Where one turn sends some rows of the set: a few examples, then the rows asked:
nepa: -109,-28,-17,215,53,-161,177,-207,-333,104,-77,242,348,169,-3,139,-91,27,42,121,-173,-244,-184,-185,113,183,-163,216
toka: 74,-232,-130,-169,-136,186,-92,78,-312,10,-115,349,176,117,-219,-135,-154,-355,216,-79,-376,-187,61,8,120,-77,-20,35
badu: 3,-83,114,75,286,203,120,-163,-26,174,140,-151,442,-257,111,-10,-27,29,-226,159,-127,-204,228,119,-328,20,-43,0
nepu: -363,-44,170,175,-274,238,191,65,353,-66,-209,-125,165,59,-101,27,120,-128,-68,-21,-162,-563,-363,291,265,-41,150,-12
Bofit: 246,29,177,-49,-289,-66,447,-144,77,120,-162,-23,123,107,-145,364,39,-82,84,-186,113,-99,-46,-215,69,278,45,94
felor: -204,-275,6,-42,-95,51,40,-257,-276,113,-19,-206,-14,195,-65,76,-392,-3,298,-57,-156,-40,120,240,-61,-402,-63,-179
lin: -115,-217,100,2,54,-7,224,275,152,163,98,-43,115,-302,52,-186,-212,-68,-12,353,-324,-182,-4,54,204,-149,-87,319
nudad: -91,-327,146,-299,-297,-120,-23,-100,124,63,159,0,339,-197,-113,247,-67,-234,-11,42,-287,233,-38,131,200,-113,174,-258
Non: -157,114,-39,239,-91,567,-114,-73,-2,105,-7,-68,-6,-81,-203,54,-141,-236,-119,-69,-284,-54,-303,300,-140,65,366,-126
Fod: -397,15,137,202,-223,557,269,-205,40,-50,-168,-177,271,3,-38,154,171,11,-177,-25,-133,-422,-178,78,246,186,129,-104
luzo: -84,107,-44,172,18,-119,206,-120,-379,164,-156,111,329,130,-15,223,-130,39,0,104,-263,-226,-150,-267,132,107,-114,282
Vanop: 50,-97,8,12,-556,-172,231,-423,84,193,42,25,54,71,-275,210,134,145,-234,-106,-173,-81,-7,111,170,120,-164,-121
Totaf: -48,-293,119,76,104,-78,101,311,164,187,198,41,90,-285,40,-130,-81,-102,-43,378,-286,-233,-36,139,154,-84,-111,238
pazuv: -10,-271,128,-197,-211,-112,-186,-191,148,110,188,-140,368,-47,-160,245,-53,-261,-23,-66,-165,107,9,132,-49,-178,169,-376
lov: 271,-7,181,-4,-319,-169,458,3,195,118,-158,-26,-1,113,-182,318,-4,-127,117,-171,97,-123,-89,-107,71,226,79,138
sigom: -217,-48,-57,108,-16,559,-62,-34,-67,71,25,128,-10,-71,-206,-61,-194,-200,-14,58,-308,-18,-452,5,280,95,219,-117
Sagi: 158,-185,-84,22,-162,-49,377,89,118,3,-281,-113,-24,-126,37,-83,243,-124,82,-62,-256,-518,46,453,299,-162,-41,-7
zis: -387,-1,173,71,-139,456,283,-219,169,-111,-246,-115,411,29,-15,71,143,-8,-143,-74,-124,-481,-255,115,203,88,126,-145
nubib: 2,-373,125,-247,-78,29,356,-103,-87,229,-302,-89,-196,52,118,176,-185,220,-180,119,-236,-294,195,184,163,-64,173,-239
vubu: 132,-108,-78,-116,-118,236,62,-16,-210,-51,-182,195,194,24,-201,-62,-188,-331,112,-202,-373,-156,232,344,-306,-34,266,-21
pifuz: 238,-88,174,-196,-175,199,135,-73,254,202,151,-220,173,-298,-44,8,-91,-338,137,-93,46,188,57,17,-129,-25,-1,91
daf: -22,6,77,333,14,-316,384,-24,0,-4,-141,100,107,71,-66,137,-226,-33,33,50,-188,-230,-87,387,-312,114,279,238
Gif: -114,166,-66,95,-58,553,-16,-21,17,68,-22,93,15,-148,-315,10,-101,-131,-152,-93,-403,-13,-325,340,-161,35,280,-107
fiki: -17,-6,86,91,212,207,122,-150,21,214,76,-294,419,-190,80,-53,-131,-1,-202,125,-131,-260,233,50,-336,-92,-54,84
dosog: 153,-114,-115,-46,8,192,363,-262,-139,41,-285,-148,288,-69,95,-30,325,-9,-7,-146,-160,-510,157,181,214,-47,-150,-166
Pifoz: 23,-227,84,-103,-251,0,17,-63,-175,424,-244,-195,-158,135,119,285,-27,114,-250,82,-266,-417,191,129,131,-130,-34,-131
budav: 17,51,43,280,108,-275,427,46,20,30,-204,-1,36,114,-101,119,-342,5,29,38,-202,-251,-99,237,-263,17,323,211
vum: 87,-242,50,-12,-393,-229,394,-387,261,79,35,48,-75,93,-325,89,-16,166,-148,-104,-118,-69,-40,210,138,106,2,-231
fogur: 199,-140,159,-233,-167,168,114,-37,226,224,172,-158,167,-291,-59,-27,-104,-333,181,-43,46,191,-13,-102,60,-24,-95,106
senap: -130,37,-113,38,43,535,-100,-18,-15,96,35,226,15,-42,-332,-86,-117,-113,-46,-7,-341,-66,-479,23,174,-4,70,-134
Fevuv: -339,-118,144,307,-214,334,237,71,327,-57,-116,-186,-27,88,-131,44,33,-96,-46,17,-99,-522,-300,227,271,31,214,-80
reka: -285,-192,42,-114,-354,87,154,-132,-390,111,-58,-104,-2,-28,10,187,-275,-7,240,31,-383,101,127,346,75,-291,-32,64

Non moves to Fevuv
lin moves to luzo
Bofit moves to pifuz
And these:
toka moves to dosog
badu moves to daf
reka moves to Pifoz
nepu moves to senap
vum moves to nudad

Where one turn sends some rows of the set: a few examples, then the rows asked:
Suzop: 293,40,177,-91,-201,341,92,4,-241,-208,-131,-142,-221,143,-180,-41,-127,-231,-48,-414,192,495,247,-264,-60,161,-195,-90,341,-276,12,11,198,20,58,-379,-265,-77,-93,-140,323,-72,171,-120,-184,-146,-77,-149,-220
vapuz: -20,-158,-70,-327,-56,198,9,98,-252,-174,-137,163,55,69,-89,-46,-314,-156,56,-121,219,54,229,-21,316,-136,-280,-12,-138,-300,-37,-70,-195,-35,-44,-393,-78,376,235,-291,-210,-188,198,12,-85,-283,393,-310,-67
pilu: -99,-494,-22,382,78,338,-13,-37,-239,-239,2,-119,116,185,-177,-108,-130,-344,-251,-221,-53,186,226,91,122,120,-83,7,-162,-492,-132,62,-9,317,348,42,-76,69,90,232,115,132,4,-14,-198,181,63,-21,-200
zomi: 59,-398,182,563,-107,257,24,-86,-201,-128,21,-32,9,254,11,-139,-145,-459,-309,-398,49,103,209,71,147,8,38,-106,-51,-351,-22,-205,-359,382,10,173,-118,111,202,246,84,89,-288,-149,-191,-259,286,-19,-50
muli: -171,-23,7,-288,-164,-126,43,166,-245,-36,115,81,-116,-33,46,-95,-135,82,-100,-13,81,-143,82,40,82,60,-149,-52,251,-187,242,-139,17,-168,-126,49,-15,204,266,-262,-102,-208,-115,288,-389,-147,168,-36,2
gusat: -245,-449,148,-480,59,46,-186,-25,-172,-147,136,-32,5,-37,-8,-80,-234,-202,409,-199,-459,159,11,197,56,174,-111,-300,100,-118,168,92,75,357,-53,23,35,-51,94,-88,-207,-7,93,-31,-204,-274,37,65,-175
ros: -12,-453,-82,565,-143,64,123,-31,-49,90,-166,112,241,-75,49,-27,-14,13,-17,-398,-191,124,89,-84,-231,87,-86,-78,-370,-225,-173,-187,-161,-150,-75,142,-116,-136,145,353,303,12,69,6,-135,-273,-46,-40,-37
kene: -99,-584,114,188,-169,191,-18,26,-170,-27,248,23,314,298,-119,203,-232,-568,339,-478,13,340,125,-20,-190,260,-265,-166,-261,-419,-216,-274,-168,-176,-36,311,-202,-99,47,128,32,96,13,-49,-94,-436,155,-30,-113
keki: -103,-225,47,129,205,288,227,83,-155,-252,193,98,289,106,-210,-299,-217,-203,-152,-574,145,71,65,-49,186,23,162,-196,-90,-23,133,-487,-51,-13,-94,200,-79,-216,242,273,31,194,-143,-230,113,164,162,-210,-134
dasi: -63,-392,-8,-332,-47,304,18,82,-394,156,169,265,61,-98,239,-240,-181,-158,262,-379,-330,138,130,93,25,-57,98,-225,-124,165,78,54,-326,458,-1,-391,-176,44,184,-179,-85,-161,11,-228,-170,-269,302,26,-93
lesub: -70,328,75,72,-49,149,41,166,-216,-80,-292,187,-26,226,60,-393,-141,-200,128,-403,93,486,604,-93,-152,-293,-144,-33,-45,-231,79,113,100,24,-82,58,-471,-60,-212,-159,180,19,-117,-52,-226,-343,-14,-74,-17
zalin: -111,171,260,67,124,37,193,115,-382,-136,-95,7,325,-63,-89,148,44,-641,787,-50,232,268,147,-5,237,86,-179,-101,154,-176,-156,-254,48,6,-120,125,-146,105,93,200,-110,-43,-119,-38,-118,-339,51,-42,-67
gepo: 11,186,-97,-36,-175,55,-227,14,-310,-223,-47,10,-96,227,-43,-177,-18,-117,124,-337,214,473,371,-193,66,88,-29,-245,289,-95,300,-202,183,-85,72,-37,-45,-183,-124,-160,396,-137,162,46,-339,-224,-165,8,-219
gep: 61,155,-49,38,45,-88,93,97,-391,34,171,-3,95,-118,58,-37,206,-301,502,-229,296,129,34,-166,349,70,222,-159,146,91,43,-319,160,-76,-160,-36,32,-31,69,167,286,-330,-51,119,11,-182,165,-46,-99
zak: -106,-361,-179,84,162,164,41,-74,-326,-224,-24,226,445,252,-44,-273,-203,-116,-312,-318,-54,193,257,-69,228,83,67,-129,-125,-186,141,-226,-40,200,102,138,-80,-273,-35,310,89,226,96,-16,-177,353,-29,-42,-140
Pog: 152,-68,-110,-222,-29,328,118,339,-174,-94,-158,165,146,45,130,-242,-80,14,95,-225,129,5,285,-68,266,-330,-338,-17,-294,-121,152,-60,-96,67,-61,-170,-46,383,17,-277,-225,-245,-110,179,-228,-303,370,-197,123
gok: -59,-376,66,317,-118,135,156,-180,-256,-83,123,174,257,300,128,-132,-49,-401,-33,-447,78,335,484,36,239,-61,47,-128,129,-334,13,-210,-269,202,-49,481,-88,-139,-126,22,-229,113,-226,-279,-252,-183,433,146,-109
reli: 0,-419,-129,323,-273,145,141,127,-144,119,316,89,360,94,80,-161,-110,-40,267,-564,145,289,137,-127,-162,157,75,-323,-252,-199,-248,-404,-172,-273,-134,195,-180,-146,103,260,66,-174,-39,-91,-53,-277,149,-91,-76
Kabor: 7,-529,-133,124,11,140,84,-23,-67,-150,-173,46,367,69,-114,43,-236,-241,224,-558,-67,182,142,99,-127,375,-237,-12,-463,-324,-195,-325,8,-72,-34,117,-168,-266,179,153,192,256,68,-49,-16,-157,-119,-217,-159
kufa: -25,45,63,-347,101,-152,149,216,-253,-166,-74,65,101,122,-128,-52,-64,-97,216,-182,12,-209,-27,95,60,147,-292,66,118,-293,67,-180,-8,-80,-18,152,-22,414,160,-312,-48,-141,-232,43,-337,-59,163,-122,186
gav: -159,112,174,22,-13,259,158,216,-413,125,-214,208,107,-54,344,104,-14,-689,355,-139,100,201,426,74,260,-72,-164,3,-107,-7,11,71,94,207,-145,39,-412,-75,-81,65,-107,164,-313,207,-239,-396,88,37,-59
vetil: 35,-455,-189,-46,-170,337,152,130,-193,168,149,211,435,101,213,54,-100,-95,111,-726,83,232,232,-21,-55,259,29,-96,-282,-57,-227,-296,6,-104,67,66,-220,-452,59,67,113,181,-29,4,34,-24,-12,8,-190
Rabog: -59,-408,-1,-428,99,374,13,66,-208,2,-99,138,230,-42,72,-306,-220,-274,613,-241,-241,317,214,245,-114,62,-177,-150,-234,-83,126,26,-74,596,41,-45,-105,-17,117,-168,-324,-77,-50,-149,-218,-279,224,-125,-96
zon: -70,25,99,273,-2,-43,248,115,-355,143,-203,156,-101,-264,160,-196,-57,-356,141,-213,-43,173,370,-11,216,-164,121,154,-183,-250,-144,125,-64,180,-329,-282,-395,97,30,152,312,-172,-94,185,-27,-235,201,-58,47
galet: 194,-10,58,-425,25,219,253,328,-196,-156,-171,188,341,131,108,2,-22,-85,172,-233,66,-96,121,-14,141,-85,-458,31,-31,-141,52,0,13,114,92,47,-80,351,-26,-289,-230,-32,-325,106,-337,-63,174,-86,236
nakup: -8,-219,121,-172,132,172,152,24,-59,21,-184,71,237,-152,-71,-284,-44,-3,554,-164,-251,43,-161,113,-205,41,-30,-251,-39,22,-40,47,-10,417,-46,-35,-8,178,231,122,-226,-236,-203,-373,-144,-198,217,-157,-27
ditof: -72,-147,32,-569,-196,153,49,66,-284,-31,1,146,-29,25,45,96,-359,-50,-158,2,207,38,235,-38,246,64,-275,-51,229,-205,45,-28,-77,-93,-57,-292,-61,135,233,-267,-279,-19,155,169,-279,-144,212,-51,-184
vam: -121,-168,29,-312,189,96,-86,79,-266,102,59,204,109,7,175,-74,44,7,280,-323,-434,-170,-93,131,-23,31,106,-299,111,233,134,82,-54,397,-61,33,40,21,175,-77,-51,-61,-99,-249,-87,-252,125,105,-110
Vef: -77,417,302,0,-42,268,116,285,-148,-202,-247,99,97,196,-78,-85,-95,-387,265,-335,273,395,286,-58,-181,-85,-244,-99,185,-106,-144,88,222,-109,191,-26,-340,91,-20,15,83,168,-232,-211,-161,-173,-158,81,-79
geri: -174,-344,37,166,104,348,312,-1,-155,-226,284,-45,217,147,-216,-194,-53,-339,158,-533,223,246,254,59,136,-63,45,-47,61,-308,-116,-297,115,-60,112,386,-116,-145,2,32,-274,118,-186,-385,25,86,364,8,-320
rop: 134,-159,-54,-293,58,189,147,49,-511,-55,110,-16,7,-27,177,89,-10,-369,177,-350,96,180,227,-199,467,331,-24,-123,154,-67,163,-163,362,184,-279,-166,-225,-351,-138,-1,185,-40,51,344,-92,-71,-58,-137,-204
Beza: -36,498,101,-14,-49,-12,-210,143,-228,-256,-119,119,67,309,-174,-101,-31,-428,240,-407,239,263,132,-73,-22,86,-30,-232,233,43,103,-302,3,-195,81,-20,-126,125,148,-38,412,23,-98,-253,-135,-284,-110,-61,-66
Tatem: -118,-460,184,-227,-153,102,48,-48,-153,-85,230,-4,-59,-231,-113,-262,-246,-120,322,-164,-352,230,-113,37,-25,49,45,-342,37,-82,-3,94,-149,234,-128,-366,-73,215,199,104,-182,-304,120,-249,-221,-177,171,-97,-72
kugot: -31,-576,47,281,-241,246,45,49,-277,253,102,171,305,188,225,330,-62,-336,-71,-427,-168,148,166,-93,-159,74,-192,-81,-219,-105,-176,-16,-85,-110,97,238,-230,-222,-36,105,183,208,1,58,-138,-335,91,287,-132
lovo: 192,216,174,45,-4,115,58,-4,-311,-140,-223,172,-162,201,-99,-257,-229,-352,-61,-620,82,368,357,-168,-80,-26,-114,16,51,-312,28,-32,-156,48,-162,-342,-381,40,-65,-208,497,-43,50,-237,-81,-354,106,-234,-14
vevun: 107,-178,162,-84,169,33,292,-88,-434,-166,-174,-60,46,-176,-104,-64,-185,-368,275,-246,-70,339,283,-123,306,276,-240,64,52,-512,-192,-13,51,220,-410,-376,-332,13,14,117,197,-59,206,179,-35,-71,-43,-345,-47

vetil moves to reli
Rabog moves to dasi
vapuz moves to ditof
And these:
gav moves to zon
Vef moves to lesub
keki moves to geri

